In the rows, 128 means zero.
One turn sends every row of this set to another row. A few are shown first. Where does it send the rows asked after them?
J666: [145 160 140 146 146 100 137 110 127 122 139 131 132 108 123 102 113 129
 123 146 128 129 113 104 142]
J502: [ 80 151 102 120 154 109 153 114 122 120  96 105 131  87 143 125 125 103
 124 159 133 134 123 114 131]
J137: [ 89 158 123 112 158 137 144 116 130 109  95 105 129  85 142 129 108 102
 109 137 125 141 122 108 131]
J11: [ 88 123 140 101 146 121 146 117 135 116 132 136 130 113 175 118 138 112
  87 130 137 131 120 106 131]
J74: [ 97 144 139 137 185 117 151 111 132 107 112 140 127 101 121 115 141 130
  81 150 114 130 128 102 153]
J682: [105 151 144 109 163 117 134 132 135  94 126 133 132 102 123 132 122 133
  95 129 133 112 131  83 151]
J627: [100 149 122 132 138 134 153 114 152  89 147 130 129 113 123 124 114 125
 131 148 123 136 146  94 160]
J884: [142 155 141 146 158 106 136 116 124 139 131 129 135 106 113 100 118 130
 112 147 128 131 118 105 149]
J434: [100 148 106 117 153 107 144 122 122 119 155 139 133  86 131 121 133 136
 114 142 132  98 122 107 123]
J29: [ 83 148 118 116 156 111 148 113 121 120  85 112 133  92 134 125 138  99
 120 138 138 138 122  99 135]
J811: [140 161 130 138 161 105 133 106 134 127 143 125 133 108 128 108 117 132
 120 155 137 145 126 115 169]
J134: [148 163 144 131 159 106 131 112 135 125 133 133 129 102 137 116 113 134
 117 150 135 135 133 113 161]
J707: [ 87 151 113 117 141 124 146 104 127 112 103 113 134  94 134 122 133  95
 134 125 136 146 118  98 129]
J716: [ 80 159 116 122 153 129 153 110 139 108 101 103 128  92 141 123 112  98
 127 160 130 147 122 109 132]
J970: [ 72 124 133 144 127 123 163 122 141 123 115 136 128 132 148 102 131 109
 100 149 129 134 125 109 133]
J992: [110 130 149 125 150 129 112 126 117 120 145 103 139 117 148 136 135 126
  97 120 114 121 122 123 146]
J812: [152 158 137 133 148  97 137 113 125 122 139 132 129  99 139 114 109 133
 120 148 127 125 126 111 147]
J585: [101 139 163 142 147 149 123 123 142 116 145 102 134 127 141 128 121 117
 114 146 110 134 128 120 147]
J497: [142 150 123 140 162 103 137 111 121 140 141 121 137 104 120 104 118 132
 113 154 127 137 123 114 162]
J12: [ 79 127 122 130 128 109 154 113 130 115 128 142 126 119 169 109 141 115
  96 136 133 124 113 120 122]
J295: [ 74 119 126 128 141 124 155 139 133 123 116 115 134 130 144 111 116 115
  77 153 127 131 126 107 149]
J997: [ 97 146  92 141 155 119 153 118 128 111 138 135 125  94 133 125 121 141
 101 151 114 118 143 132 153]
J373: [ 97 130 165 142 146 110 129 113 133 127 132 119 135 131 142 125 163 115
 131 149 128 128 128 109 145]
J299: [ 95 142 131 134 158 122 161  97 144 109 151 142 131 105 120 104 146 116
 130 158 123 133 121  88 133]
J800: [ 78 134 134 102 140 143 141 122 152 122 147 127 133 120 162 116 123 111
 103 139 148 138 125 107 141]
J921: [ 92 152 102 111 144 130 144 111 120 112 109 107 132  83 143 128 117 102
 120 124 127 137 118 112 125]
J939: [ 97 129 154 145 161  98 130 127 119 126 123 107 132 122 151 130 145 125
 102 167 115 113 125 127 144]
J374: [ 70 133 109 116 139 131 141 134 140 120 144 112 136 124 153 115 111 120
  89 149 143 131 119 120 148]
J79: [101 134 132 135 133 114 117 112 122 124 159 114 138 122 148 128 154 123
 130 127 129 121 119 127 139]
J748: [ 92 142 136 156 144 122 131 123 133 120 149 101 130 123 149 125 123 125
 118 171 112 121 121 141 138]

J970 goes to J12
J992 goes to J585
Now find these:
J812 goes to J134
J299 goes to J434
J921 goes to J137

